In the rows, 128 means zero.
Rotation paths and how fast each direction turns (degrees a step)
Each turn is a multiple of 5 degrees from 10 to 175, or 0.
Each row of a path follows its step; steps can be skipped.
Path 1:
step 1: [125 122 124 126 127 126 124 125 140 126 127 130 133 117 130 132 132 125
 132 132 126 129 131 130 133 127 130 131 134 125 123 129 131 108 131 121
 125 133 133 123 134 128 127 127 136 127 129 123 125 122 118 129]
step 5: [129 124 118 122 130 120 119 122 132 118 121 123 129 118 130 127 130 123
 126 131 128 128 124 128 128 123 124 127 132 129 124 124 132 129 134 131
 124 127 137 125 130 132 121 135 131 126 126 139 128 128 116 122]
step 6: [129 145 129 129 125 128 122 130 136 127 137 128 122 134 118 127 137 129
 128 134 132 123 119 126 132 128 129 123 133 128 131 129 123 131 136 131
 132 123 130 133 128 131 126 132 137 129 128 121 128 127 124 135]
step 8: [127 123 121 121 136 119 126 126 133 121 126 119 134 133 125 127 128 129
 126 128 129 118 124 136 133 124 139 126 137 131 126 134 130 126 133 129
 120 137 133 130 120 126 130 130 133 125 132 137 127 124 123 125]
step 9: [124 132 114 133 121 128 120 123 132 128 129 135 129 124 120 122 140 127
 131 136 131 122 123 130 130 128 125 124 126 125 130 132 129 129 136 125
 133 124 140 122 137 130 124 132 129 124 128 123 131 126 121 127]
step 10: [130 136 131 126 134 120 129 127 137 130 132 121 134 128 130 128 138 125
 133 135 135 137 131 123 136 134 130 128 134 127 122 122 127 118 127 122
 130 124 122 130 122 137 128 129 134 126 129 120 125 130 126 134]
step 11: [130 134 117 126 130 115 131 126 129 127 120 135 124 127 124 126 119 119
 121 135 124 132 122 133 130 127 134 127 134 130 126 128 127 128 130 127
 123 135 131 125 119 130 125 134 131 120 128 138 121 124 132 125]
step 15: [125 135 122 129 126 122 138 132 138 126 129 133 126 137 120 127 134 122
 129 138 128 117 117 135 126 125 137 128 127 127 128 131 123 128 133 128
 122 125 129 122 130 131 121 133 127 129 131 129 134 127 133 121]
[129 128 125 129 128 129 127 128 126 129 128 129 124 126 129 127 129 128
 128 127 127 127 127 129 127 128 127 131 125 130 128 126 126 126 127 127
 130 128 129 124 127 129 127 130 128 127 127 128 126 128 129 124]	170
Path 2:
step 0: [137 136 136 122 126 125 121 128 131 120 127 125 134 131 139 124 135 132
 132 129 127 116 122 136 115 119 126 131 127 127 127 132 124 136 129 129
 125 125 134 137 136 126 127 135 129 125 131 134 129 116 130 125]
step 2: [120 130 137 128 130 138 132 124 127 122 119 135 140 115 128 127 134 127
 132 137 135 126 122 120 123 127 119 132 136 122 129 124 127 126 120 121
 128 136 139 127 120 133 129 129 129 132 130 119 128 128 130 126]
step 3: [126 120 122 135 125 131 135 132 130 129 136 130 133 123 131 111 132 138
 137 124 133 118 131 129 130 132 127 129 133 119 121 129 133 135 120 119
 130 119 133 130 122 130 131 128 120 127 124 123 136 128 128 123]
step 5: [130 119 137 128 132 130 130 127 133 129 118 130 127 125 123 136 125 120
 128 117 127 131 128 137 124 127 123 131 129 125 124 133 131 127 116 123
 122 113 129 134 123 133 121 128 118 129 129 134 125 128 122 141]
step 7: [133 125 125 113 119 119 121 127 141 133 133 122 127 121 121 133 141 128
 124 132 137 130 126 127 122 121 131 130 132 121 126 128 127 126 125 132
 137 120 128 126 132 138 128 128 127 133 128 129 137 122 126 126]
step 10: [127 131 127 123 127 132 137 113 130 123 134 127 132 129 137 134 141 134
 138 124 131 118 125 136 126 135 123 133 131 124 139 124 129 123 133 126
 132 120 128 137 133 119 126 132 129 125 127 126 129 129 122 126]
step 11: [129 135 134 119 132 136 135 120 122 124 117 135 137 124 128 127 136 128
 134 130 136 127 129 126 119 129 130 133 136 134 125 130 126 128 125 123
 134 128 132 133 123 125 127 119 125 138 125 133 139 130 133 139]
step 12: [134 132 128 130 132 138 129 136 130 130 124 138 134 123 131 125 125 126
 125 129 137 121 134 133 136 133 119 128 133 122 133 134 133 131 123 117
 131 120 137 126 121 128 131 131 119 131 132 128 140 118 131 120]
[130 124 132 129 130 129 127 127 130 130 128 128 127 129 128 129 131 128
 128 129 128 127 132 129 129 128 128 131 128 125 127 129 128 128 129 130
 128 127 131 128 128 129 127 128 128 126 130 130 127 126 128 125]	155
Path 3:
step 0: [127 138 123 134 129 128 128 131 131 135 138 128 129 128 124 136 126 128
 126 121 119 123 127 133 135 129 125 121 121 123 120 127 126 135 126 121
 125 131 135 131 132 125 129 132 127 132 132 129 114 122 121 133]
step 1: [128 124 133 124 134 127 127 123 132 121 131 125 126 125 131 130 131 131
 121 133 118 123 125 129 139 128 127 124 131 128 121 123 128 135 126 128
 132 134 115 129 134 141 128 125 133 128 123 135 126 124 138 131]
step 3: [121 126 123 124 125 126 140 130 122 127 132 126 123 127 135 125 126 126
 125 124 123 126 123 123 133 125 130 127 138 133 129 113 123 123 130 127
 132 123 122 135 131 128 136 134 130 128 126 131 125 139 131 136]
step 5: [124 126 130 125 134 125 135 128 124 142 142 131 127 131 129 132 132 128
 127 120 126 133 136 125 137 129 124 125 129 130 129 121 134 126 129 126
 127 137 133 129 131 119 134 132 131 126 126 122 127 129 117 129]
step 6: [121 128 130 116 140 126 127 119 125 126 131 131 131 130 127 133 133 135
 126 129 127 124 119 127 122 137 125 122 128 126 128 131 129 133 132 128
 136 139 115 122 130 129 122 128 127 127 127 128 133 131 128 127]
step 7: [130 127 127 125 129 129 121 120 133 135 125 131 129 128 119 142 129 136
 125 123 132 124 134 132 127 131 126 121 128 125 123 129 132 123 132 131
 125 123 133 133 139 124 132 145 125 126 134 125 127 127 127 128]
step 8: [130 136 133 128 133 124 143 126 127 130 131 125 129 125 126 131 125 130
 128 132 128 119 117 130 129 128 127 121 132 132 120 130 122 130 135 131
 137 124 131 125 136 129 133 130 134 132 125 133 130 135 136 136]
step 10: [133 125 132 128 126 122 141 130 126 136 130 124 133 126 137 128 130 129
 126 120 126 125 128 126 134 121 116 124 121 133 123 122 115 120 130 125
 126 129 128 129 127 121 128 124 127 132 135 119 129 133 125 131]
[126 129 127 129 129 127 127 127 127 128 128 127 127 126 126 127 130 127
 127 126 131 130 127 131 131 126 126 128 126 129 125 128 129 128 126 126
 127 125 131 131 128 127 128 128 126 128 127 126 130 129 126 128]	145
Path 4:
step 0: [129 130 120 122 127 131 140 126 133 128 125 129 116 131 127 125 119 123
 137 133 128 123 121 130 129 127 126 123 123 119 119 135 127 126 130 127
 138 132 134 128 130 133 127 123 134 117 133 125 130 121 128 117]
step 1: [127 132 121 124 123 128 136 134 130 131 125 132 121 132 132 125 109 122
 125 126 130 122 132 128 130 134 120 128 119 129 123 127 130 123 134 131
 130 124 131 138 128 123 128 130 129 125 126 128 133 139 117 131]
step 2: [119 139 130 120 129 133 130 131 118 126 127 133 131 124 127 130 123 122
 126 126 138 130 122 123 121 131 129 127 120 121 125 128 137 125 121 132
 130 129 135 135 127 119 128 122 130 131 132 119 136 125 121 139]
step 4: [138 132 131 124 125 125 132 122 129 133 128 125 124 130 135 129 123 129
 125 131 131 125 127 130 134 122 129 133 133 130 121 115 126 127 136 135
 134 125 134 134 134 130 125 119 129 126 120 120 144 120 131 131]
step 5: [131 126 135 124 129 135 130 132 121 129 124 140 128 133 126 129 128 121
 135 127 132 126 132 131 136 125 126 131 130 124 116 129 133 121 136 130
 135 116 136 124 123 129 122 126 136 125 117 128 130 126 129 138]
step 8: [125 124 131 127 126 127 127 125 122 129 124 133 122 130 133 137 125 130
 127 127 129 120 122 124 125 126 132 134 141 121 128 136 128 133 127 138
 135 131 130 137 121 136 121 121 134 121 127 119 131 138 122 131]
step 9: [135 124 126 122 129 119 131 121 121 129 128 133 125 135 121 128 121 130
 129 129 129 121 128 126 116 129 122 138 132 128 127 133 133 129 127 135
 134 117 135 122 140 134 130 127 133 122 134 124 124 126 120 134]
step 15: [133 138 130 130 129 124 124 121 129 135 126 129 133 131 132 128 126 127
 125 135 123 131 135 125 124 134 131 133 122 124 128 130 132 130 132 121
 124 127 138 137 125 124 131 124 132 128 137 120 113 137 115 131]
[126 131 129 128 130 129 128 127 126 128 128 127 132 127 128 130 131 127
 127 128 129 128 127 126 128 128 128 128 129 126 128 129 128 128 130 130
 129 124 131 127 128 127 127 129 127 125 128 130 127 130 125 128]	110
Path 5:
step 1: [124 126 124 114 127 131 132 125 127 125 123 121 121 130 127 132 126 121
 128 136 128 130 124 122 129 116 142 123 135 127 121 125 133 116 131 130
 133 129 120 127 127 137 132 131 127 129 125 136 123 118 123 126]
step 4: [138 115 117 121 124 128 123 130 123 122 130 129 123 131 126 116 123 125
 128 132 122 133 128 123 141 117 130 122 138 129 132 135 130 123 129 128
 132 128 121 130 131 132 134 126 126 137 128 130 132 124 124 128]
step 5: [133 136 121 126 129 128 119 127 120 116 128 129 121 132 127 121 125 126
 130 130 128 130 125 118 125 133 128 125 131 123 145 120 129 120 134 132
 132 119 126 130 118 128 131 123 123 128 124 135 123 120 127 130]
step 7: [135 127 122 126 130 125 122 132 138 123 117 131 129 129 127 118 130 124
 130 131 128 132 134 130 136 118 126 121 133 134 118 128 130 123 137 128
 131 128 117 125 129 125 130 134 132 124 133 145 125 123 122 125]
step 8: [128 122 124 133 132 125 121 132 125 129 129 133 127 125 117 120 129 131
 125 138 131 127 120 132 137 131 124 130 137 127 133 118 135 128 135 128
 126 120 122 124 120 139 134 130 131 123 128 137 118 119 125 131]
step 10: [131 131 127 118 132 126 125 127 132 119 127 131 121 131 121 126 121 127
 135 124 119 131 138 124 130 122 124 122 135 135 133 128 113 123 138 124
 126 128 125 130 126 134 124 130 127 134 133 138 126 116 131 132]
step 11: [121 127 125 121 121 131 115 128 129 129 127 139 128 119 119 126 124 134
 124 139 126 124 130 121 126 131 129 121 137 136 128 123 129 115 139 130
 128 128 131 128 123 126 128 125 122 125 123 133 122 121 126 134]
step 13: [130 135 126 130 129 130 122 125 125 122 125 133 121 129 116 121 125 125
 130 133 128 137 132 124 140 122 130 128 127 123 127 129 124 130 128 125
 122 125 114 134 132 143 119 132 128 120 130 137 121 128 131 129]
[124 127 128 127 128 129 130 128 130 130 127 129 127 128 128 129 125 130
 128 127 128 128 128 128 128 129 131 128 128 132 127 127 128 129 127 125
 127 129 129 129 127 130 129 128 128 130 127 128 127 124 129 129]	40
[127 128 128 129 128 127 126 126 127 128 128 129 126 127 126 129 128 128
 129 130 129 127 129 126 127 129 125 129 127 127 127 124 128 132 128 127
 127 124 128 129 125 128 127 127 126 128 129 128 127 128 129 129]	135
[129 126 126 128 130 125 130 125 124 128 129 129 129 128 127 128 129 131
 129 126 127 129 126 130 133 128 126 130 128 130 128 128 128 128 128 127
 129 128 128 126 127 130 127 129 129 128 129 126 129 128 128 128]	65
Path 6:
step 4: [132 132 121 129 128 133 125 135 140 117 129 122 133 133 129 124 136 123
 133 125 126 128 131 121 129 132 129 129 123 127 128 121 133 130 132 127
 130 126 127 120 132 124 128 121 119 117 130 141 127 116 123 132]
step 7: [131 122 127 133 130 134 134 137 136 115 131 125 118 134 131 129 136 130
 129 131 120 119 134 130 133 125 124 121 120 124 123 126 127 131 122 124
 133 128 123 126 121 138 124 121 125 124 128 130 135 129 121 135]
step 9: [121 122 124 129 124 136 133 137 138 128 133 125 127 126 128 124 132 138
 130 133 124 138 130 127 129 123 118 136 119 133 132 124 124 132 119 123
 132 125 122 132 128 133 122 123 134 121 124 128 135 126 119 128]
step 10: [128 135 128 131 121 138 134 139 139 121 129 129 130 120 132 125 134 128
 130 127 122 136 125 129 131 126 123 121 133 127 138 125 137 132 124 125
 141 120 136 123 123 133 127 126 123 128 128 132 131 133 127 133]
step 11: [128 123 128 126 124 127 131 138 142 123 125 127 122 128 126 126 126 119
 136 134 126 129 128 130 125 128 125 130 126 140 131 121 128 129 129 123
 131 121 131 123 138 138 126 128 127 120 117 130 139 122 123 135]
step 12: [121 132 125 127 123 130 128 127 135 123 132 123 123 128 129 115 131 129
 125 124 128 139 116 126 133 127 128 126 134 134 132 121 132 126 126 126
 135 126 118 128 125 133 133 124 123 127 119 141 139 125 122 128]
step 13: [134 129 134 117 119 134 132 131 141 121 134 125 125 133 131 122 128 123
 131 127 126 130 133 121 130 127 128 124 130 135 124 130 123 135 124 121
 132 118 133 124 126 126 130 120 135 126 129 135 137 124 119 128]
step 14: [125 131 121 131 121 125 131 132 139 122 125 122 112 124 129 124 126 132
 120 122 123 122 119 124 125 134 128 122 128 131 119 125 132 133 123 121
 135 120 131 126 129 138 134 123 129 129 125 133 127 125 123 130]
[127 127 128 128 129 130 131 127 127 125 129 130 130 128 129 128 130 128
 129 129 128 128 127 127 133 128 131 125 127 127 130 129 128 132 130 127
 127 130 129 129 127 126 128 126 127 128 128 130 129 129 128 128]	130
Path 7:
step 2: [120 123 130 130 127 128 133 126 125 127 122 128 121 130 122 125 129 121
 128 125 128 123 131 137 129 118 137 134 115 129 134 132 129 129 124 119
 120 118 129 120 129 123 126 124 120 129 120 132 130 132 123 130]
step 3: [126 129 122 124 126 130 127 124 126 124 133 140 126 145 118 133 127 131
 134 123 130 118 127 126 126 116 131 129 120 128 121 137 128 125 129 136
 130 125 132 122 125 127 127 124 124 127 124 130 127 129 120 129]
step 5: [125 128 123 137 125 122 124 129 130 126 132 141 134 132 131 139 131 127
 139 137 133 121 130 129 131 118 131 135 121 131 131 131 128 132 131 128
 136 124 130 125 131 122 120 127 125 126 126 129 134 122 122 122]
step 8: [118 130 134 126 126 131 134 122 122 130 129 136 133 129 126 117 128 124
 133 131 133 116 133 136 128 114 134 132 136 131 124 130 126 127 123 125
 121 124 125 123 123 130 119 130 135 122 127 130 131 124 127 130]
step 9: [120 130 124 124 127 129 131 125 126 137 127 131 128 135 124 139 131 123
 131 127 124 119 122 140 127 119 135 131 121 136 134 126 130 130 123 129
 131 120 135 120 131 128 126 125 132 128 124 135 131 121 135 122]
step 10: [115 125 132 130 136 125 137 118 124 127 131 137 129 137 124 127 128 132
 129 127 128 131 123 127 133 110 137 133 119 127 127 131 134 130 123 128
 123 126 129 131 122 130 123 126 128 132 127 128 133 132 127 129]
step 12: [124 134 126 137 134 128 136 131 128 121 135 134 128 127 129 127 128 128
 130 131 124 121 131 134 138 118 131 142 127 129 129 137 132 130 126 119
 121 123 125 127 131 129 128 123 126 126 130 131 140 121 120 129]
step 14: [122 130 119 127 127 125 126 119 132 131 131 138 123 133 120 118 127 122
 129 133 120 124 129 129 123 117 135 135 127 129 132 127 130 121 128 119
 127 127 128 126 124 131 130 125 124 131 134 129 143 129 124 133]
[129 129 128 128 127 130 129 129 128 129 125 129 128 130 125 128 128 124
 130 128 126 128 126 128 128 127 128 127 129 128 124 125 126 129 130 130
 127 126 124 127 130 130 130 127 128 127 128 128 129 128 127 130]	70
[127 127 128 130 128 125 127 127 125 126 128 127 129 129 130 128 127 128
 130 128 131 130 128 125 128 125 127 129 128 130 125 130 127 129 129 129
 126 126 128 130 130 126 126 129 130 126 128 126 126 130 127 128]	145
Path 8:
step 0: [123 129 129 141 130 130 135 132 133 127 134 128 134 128 130 129 131 136
 132 136 126 122 121 130 128 126 143 132 132 132 136 129 128 130 137 136
 123 131 136 125 123 128 132 127 129 122 124 134 114 127 126 137]
step 1: [133 126 132 135 132 124 134 128 124 128 119 138 116 125 122 126 126 128
 127 126 127 131 128 126 124 143 122 129 136 133 126 126 135 127 125 134
 135 127 128 130 134 131 133 117 121 132 125 131 140 133 123 133]
step 4: [119 116 124 140 136 139 124 123 123 129 131 129 127 124 121 126 122 129
 123 122 128 133 130 124 134 128 126 125 131 128 129 125 121 126 126 123
 128 133 128 126 124 140 119 126 125 124 129 133 139 139 125 130]
step 5: [142 125 129 128 126 129 123 133 125 126 134 129 135 132 128 124 128 129
 128 128 132 121 125 126 131 124 125 124 124 125 138 129 139 129 126 130
 137 121 134 133 119 118 126 119 135 125 115 130 119 134 130 123]
step 6: [123 126 122 127 135 127 130 128 126 124 125 119 125 134 132 122 132 122
 133 138 117 130 126 131 127 127 131 135 130 132 123 131 126 123 130 133
 138 128 112 123 133 134 131 123 127 124 121 130 127 121 116 129]
step 8: [138 122 129 127 133 126 131 135 121 125 137 134 131 129 135 121 133 125
 120 132 131 121 125 125 122 139 124 134 128 123 123 134 127 125 123 136
 129 132 134 130 123 131 132 120 132 142 131 127 128 128 133 137]
step 9: [129 127 115 141 120 128 132 123 128 124 123 125 126 136 123 128 130 120
 130 134 130 131 120 124 134 120 129 131 137 127 126 124 134 133 132 117
 126 128 126 127 128 132 126 135 118 134 124 127 124 130 121 139]
step 11: [125 125 133 130 131 132 121 134 133 134 143 126 130 123 126 119 129 121
 123 137 133 129 133 123 133 136 134 128 123 123 128 127 126 119 123 127
 121 130 123 128 124 129 118 125 128 125 123 133 122 129 116 134]
[129 128 128 127 127 128 127 127 127 128 126 128 126 127 125 126 129 130
 128 130 127 126 128 128 127 127 127 127 125 126 128 131 130 128 129 128
 126 130 129 124 127 128 127 127 130 127 127 128 130 131 132 128]	130
[128 125 128 128 129 129 129 128 127 127 128 128 129 129 127 128 127 132
 128 128 131 127 126 129 127 129 130 130 127 126 127 124 126 128 128 129
 126 131 130 129 124 129 128 128 127 128 131 128 128 130 128 128]	90
[130 129 127 124 130 126 126 129 126 126 127 129 127 127 126 128 128 130
 130 127 128 128 127 127 128 129 130 129 129 130 131 130 127 129 129 128
 127 130 128 128 130 130 132 126 129 126 127 128 126 127 127 130]	55
